Each path is a new rotation, seen through one point. The rows after it are directions, each followed by how far the rotation turns it, in deg/step (0 if it stays put).
Each turn is a multiple of 5 degrees from 10 to 175, or 0.
Each row of a path follows its step; steps can be skipped.

step 0: [-433, 89, 88, -171, -140, 64, 766, 228, -74, -118, -172, 425, -713, 82, -69, -96, 24, 170, -251, 70, 97, 6, -140, 26, 41, -27, -133, -126, 17, 286, 24, -88, 607, -205, -159, 49, -43, 195, -136, -105, 409, -122, -72, 2, -225, 114, 396, 183, 142, 120, -98, -15, -101, -9, -82, 91, -237, -227, -162]
step 1: [330, 2, 309, 86, 88, 32, -123, 167, -335, 47, -1, 98, 96, 193, 83, -82, -106, 137, 565, -54, 235, 213, 31, 119, -379, 73, -223, 170, 87, -495, 447, 305, -376, 30, 150, -77, -75, -33, -550, 61, 104, -192, 57, 267, 240, 26, 168, 40, -161, 111, 32, -177, 220, -23, -312, -452, -465, -182, 187]
step 2: [-83, 177, 178, 162, -93, 64, 238, -78, 140, -376, -386, 512, 101, 67, -22, 275, 99, -89, -85, -152, -185, 73, -74, 85, 646, -79, -334, -209, -248, 279, 177, -42, -109, 204, 50, -232, 9, -11, -246, 191, -98, 3, 67, -68, -106, -482, -229, 136, 28, 76, -285, 192, 102, 110, 394, 384, -366, 405, -205]
step 3: [-84, -12, 231, 430, -61, 246, -212, 180, -268, -17, 113, -208, -141, 67, -162, -234, -279, 356, 225, -216, -32, -278, 519, -64, 334, 89, -206, -154, 3, -123, 33, -223, 12, 22, 32, 443, -44, -212, -101, -202, -186, 589, 180, -50, 250, 284, -171, -367, -113, 261, 291, 213, 73, 207, -72, -405, 128, -67, 205]
step 4: [320, 108, 54, 67, -211, -16, 39, 36, -57, 55, 106, -80, 6, -64, 244, -35, -136, -71, -344, 192, -248, -35, -615, 361, 268, 365, 206, 156, -22, -62, -277, -424, -105, 322, -184, -207, 393, -306, 118, -2, 68, 6, 210, -173, -215, -66, 109, -51, -210, -312, 40, 103, 691, -33, -198, 377, -89, 298, -24]
step 5: [-284, -220, 204, 256, 84, 372, -313, -239, 399, 422, 61, 127, 199, -355, -120, 4, 243, 177, 50, -194, -167, -184, 152, -29, -161, 74, 9, -281, 165, 14, 138, 451, -69, -33, 52, -318, 301, -263, 286, -188, -1, 300, -337, 146, -191, 30, 21, 11, 327, -267, 2, 24, -20, 202, -138, -536, 495, 110, 26]
step 6: [14, 58, -327, 142, 308, -249, 234, -132, -336, -283, 112, -22, -95, 104, -215, 129, 29, -289, -273, 285, 163, -33, 290, -201, 26, 312, 264, 50, 27, -45, -719, -306, 201, -428, 65, -412, 207, 37, -62, -285, -177, -259, -186, 261, -129, 371, -158, 175, -329, -111, -210, 41, 9, -71, -64, 50, -17, 323, -18]
step 7: [-155, 13, -139, -136, 136, -328, -34, -35, -74, 694, 686, 54, 362, 56, -126, 268, 197, 76, -24, -228, -56, -147, -138, -100, -291, -365, -267, 177, -156, -314, 441, 85, 106, -92, 38, 60, -365, 240, 292, 171, -210, 165, 184, -27, 292, 16, 106, 69, 39, -203, -137, -173, -35, -184, -282, -40, 241, 303, -60]
step 8: [-153, -242, -398, -93, -65, 281, -201, -350, 377, -43, -14, -183, -42, 387, -27, -230, 397, -461, -106, 75, 49, -31, -194, 159, -139, 261, -30, -95, 231, 266, -19, 73, 38, -108, -72, 82, -145, 215, -250, -344, -26, -235, 164, 152, -9, 13, -80, -198, -456, 306, -248, 218, -197, -268, 523, 393, -28, -113, -266]
step 9: [-14, -146, -469, -115, -48, -258, 202, -254, -388, 565, 64, 16, -451, -203, 62, 383, -73, -42, 168, -176, -217, 183, 180, -204, 210, -158, -163, 75, 45, 55, 121, -17, -143, -22, -205, 581, 24, -221, 238, 376, 138, -145, 86, 31, 0, 139, 103, 178, 1, 176, 56, -139, -159, 282, 36, -322, -64, -618, -40]
Speeds:
[-42, -75, -9, -136, 71, 80, 108, 106, 14, 74, 22, -81, 8, -42, 13, -88, 29, 48, 10, 73, -23, 108, -41, 66, -34, 71, -28, -18, -43, -56, 78, 15, 95, 1, 6, -22, 113, 82, -66, 6, -77, 34, 72, -25, 75, 45, 6, -95, 10, -13, 74, 35, 57, 12, -48, 91, 24, -22, -101] => 100
[92, 2, -29, 92, -39, 59, -49, 18, -52, -47, 113, 49, 77, -51, -46, 131, -29, 64, 78, 17, -81, 96, -24, -61, -60, -42, 37, 4, 43, -7, 62, -14, 10, -58, 1, 3, 18, -27, 8, 43, 21, -20, 48, -36, 16, -113, -1, -7, 5, -141, 23, -117, 114, -127, 20, 126, -10, -31, -36] => 130
[8, 5, -73, 27, 75, 79, -24, 25, -11, -49, -30, -47, 6, 86, -86, -94, 159, -13, 53, -66, 53, 127, -15, -59, 88, 1, -63, -70, -77, 48, -4, 40, -35, -21, -128, -1, 13, -90, 29, 36, 52, -99, 6, -4, -81, -21, -75, -75, 24, -70, 32, -88, -60, 89, 2, -15, 51, 69, -15] => 115
[19, 16, 51, 53, -26, -20, 30, 65, -77, -86, -153, -19, -21, -15, -48, -57, 25, -30, -25, -6, -16, -119, -48, 76, 91, 0, -85, -9, 16, -35, 32, 98, -98, -147, 66, 50, 34, 40, -62, 73, 84, 76, 37, -55, 44, -48, 36, -6, 42, -112, 84, 22, 11, 9, -4, -12, -129, -58, 5] => 35
[57, 3, -17, -84, -18, -5, 33, -26, 23, 106, -29, -17, -8, 34, 46, 183, 2, -29, -148, -21, 1, 124, 49, 60, 14, -98, -8, -85, -111, -33, -60, -31, -103, 10, -69, -44, -48, 29, 13, 87, 49, 67, 56, -49, 34, -34, 92, 22, 107, -44, -28, 32, 67, 61, 2, -21, -13, 72, -13] => 145

step 0: [82, 192, -269, -255, -225, -65, -314, -169, -257, -270, -388, -319, 148, 21, -13, 136, 190, -380, -387, -163, 177, -57, -4, 4, 11, 226, 191, -63, -107, 121, 198, 64, -171, -73, 114, 529, -25, 694, 8, 199, -295, 17, 3, -135, 225, -162, -356, 461, 64, 53, -32, -83, -212, 112, -164, -23, 94, 436, -61]
step 1: [182, -14, 272, 173, 187, 26, -188, -316, 258, 124, -1, -188, -470, 20, -412, 30, 193, -200, -95, 144, -62, -346, -348, -289, -29, -229, -158, 60, 154, -35, 330, 234, 24, -128, 219, -429, -353, -355, -27, 325, 299, -94, -91, -328, 129, -262, 25, 515, -23, 63, -286, 143, -108, -108, -217, -30, -211, -170, 262]
step 2: [-363, -231, 145, 55, 444, 185, -112, 52, -36, 359, -85, 231, -96, -221, 183, -195, -197, 171, -5, -73, 179, -282, -64, 244, 162, 195, 33, -198, 442, 102, -466, -18, 207, 547, -14, -92, 299, 128, -72, -51, 163, 118, 450, -8, 142, 92, 441, 219, 168, 443, 124, 253, -72, -359, 38, 29, 224, -153, -68]
step 3: [-20, -295, 14, -154, -238, -66, 31, 66, -104, -163, 192, -468, -29, -89, 97, 77, -126, -151, -355, -111, 212, 149, 155, -17, 330, -73, 321, 210, -272, 504, -681, -424, -102, -25, 467, 28, -75, 298, 293, 136, -132, 221, -242, -28, -105, -15, -46, -157, -67, -118, 14, -213, 15, -226, 182, 218, 128, 258, 372]
step 4: [128, 159, 55, 96, -8, -39, 50, -348, 110, -37, 28, 150, -119, -712, -123, 583, -99, -74, -51, 155, 319, 257, 34, 139, -157, -206, 102, 193, -312, 147, 426, 414, -208, 107, 64, -385, 81, 46, -65, -163, 61, -29, -269, -132, -100, 87, -32, 83, -125, -105, -18, 90, 511, 68, -412, 311, -207, -298, 217]
step 5: [-69, -25, -41, 324, 161, 315, -326, -125, 78, -85, 343, 453, 5, -172, -6, -429, 56, -96, -142, -58, -58, -56, 240, 82, 321, 237, -483, -331, 198, -43, -231, 238, 272, 104, -191, 85, 151, 110, -116, -373, -217, 129, -105, -104, 192, -267, -137, 58, 484, 294, -77, -103, 290, 333, -266, 1, -338, 171, -211]
step 6: [-71, -66, 480, -149, 60, 300, 76, 180, -185, -566, -55, -323, -383, 55, -199, 61, 103, -165, 121, -134, -58, -191, -363, -168, -66, -270, -63, 104, 304, 90, -306, -22, -140, -231, 36, 191, 215, -13, -5, 150, -23, 319, -319, -82, 197, 66, -496, -169, -23, 245, 645, 4, -182, 114, 102, 51, 257, 380, -31]
step 7: [-222, 236, 84, -90, 92, -250, -55, 165, 37, 17, 252, -54, -385, -174, 233, 141, 66, -297, 137, 180, 305, 185, 115, 172, -405, -189, -170, -152, 90, 381, 281, -213, -414, 301, 48, -149, -511, 78, -536, 311, 56, -184, 51, -8, -29, 202, 189, 186, -515, 341, 6, -331, -94, -12, -208, -97, -37, -186, -100]
step 8: [19, -248, -215, 202, 510, -135, -178, -64, 70, 230, -90, -201, 333, -330, 75, -77, 38, -76, -99, 4, 108, -149, 427, 135, 59, 445, 98, -214, -183, -39, 50, -93, -177, 86, 180, -78, -151, -92, -227, -468, 61, -385, -139, -289, 305, -154, -168, 428, 558, -80, 175, -155, -78, -328, 312, -210, 15, 337, -75]
step 9: [120, -562, -228, -269, -51, -90, 189, -275, -95, -391, -271, -7, -401, -365, -6, -139, 164, 130, -347, 107, -144, -346, -256, 45, 231, -102, 234, 107, 217, -113, 220, -164, -213, -181, 326, 217, 189, -365, 382, -22, 105, 520, -354, -43, 64, -10, 368, 53, 178, 239, -138, -8, -81, 130, -36, 70, -20, 162, 152]
Speeds:
[121, 43, -23, 17, 25, 110, -21, 24, 59, 60, -92, 95, -151, -49, 8, -7, 36, 47, -36, 18, -57, -16, 52, -9, 97, -6, 15, 20, 31, 1, -22, 111, 31, -10, 130, 85, 0, -52, 20, -63, -103, -72, -68, 70, 16, -45, -58, 25, -123, 8, -16, -21, -12, -54, 84, -69, 27, -84, -66] => 95
[45, -98, 42, -23, 95, 62, 8, -28, -67, -85, -66, -32, 74, 118, 5, -51, -15, 14, 20, -69, -72, 4, -35, -17, -6, -63, 69, 144, -67, -25, -42, -9, -56, 67, 116, -33, 57, 112, -70, 22, -39, -5, -120, -87, -20, -79, -25, -26, 56, -28, -87, -78, -49, 82, 10, -56, 39, 2, -40] => 130
[-26, 6, 16, -12, -70, -54, -11, 47, -126, 19, -68, -23, -69, -60, -101, 58, 5, -155, 41, 41, -38, 65, 57, 32, 22, 32, -4, -41, -38, 60, -29, 27, -140, -33, -55, 9, 28, 54, -58, 108, -44, -46, 26, 21, -53, -46, -3, -2, 64, -90, -62, -47, -4, -21, 129, 112, -9, -126, -72] => 100
[73, 61, 65, -69, -67, -172, 41, 116, -6, 4, 102, 106, 20, 53, 37, 16, -79, -80, 17, -32, 55, -9, 11, -40, -28, 13, 51, -30, -8, 44, -17, 91, -58, 26, 89, -17, 73, 102, 18, 29, 8, 114, 8, 32, 39, -15, 16, 3, -147, -30, 59, -55, -20, -12, 48, -97, 51, 72, 37] => 100
[92, 19, -67, -55, 5, 55, 37, -8, -45, -24, -111, 41, -8, 48, -92, -22, 16, 0, 6, 101, 4, 48, 47, -21, -48, 5, -128, 15, -34, 146, -34, -19, -50, -148, 80, -56, 73, -68, -21, -2, 97, -27, 17, -47, 6, 43, 17, -19, -58, 55, -48, 78, -15, 69, -4, 37, 90, 100, 131] => 130
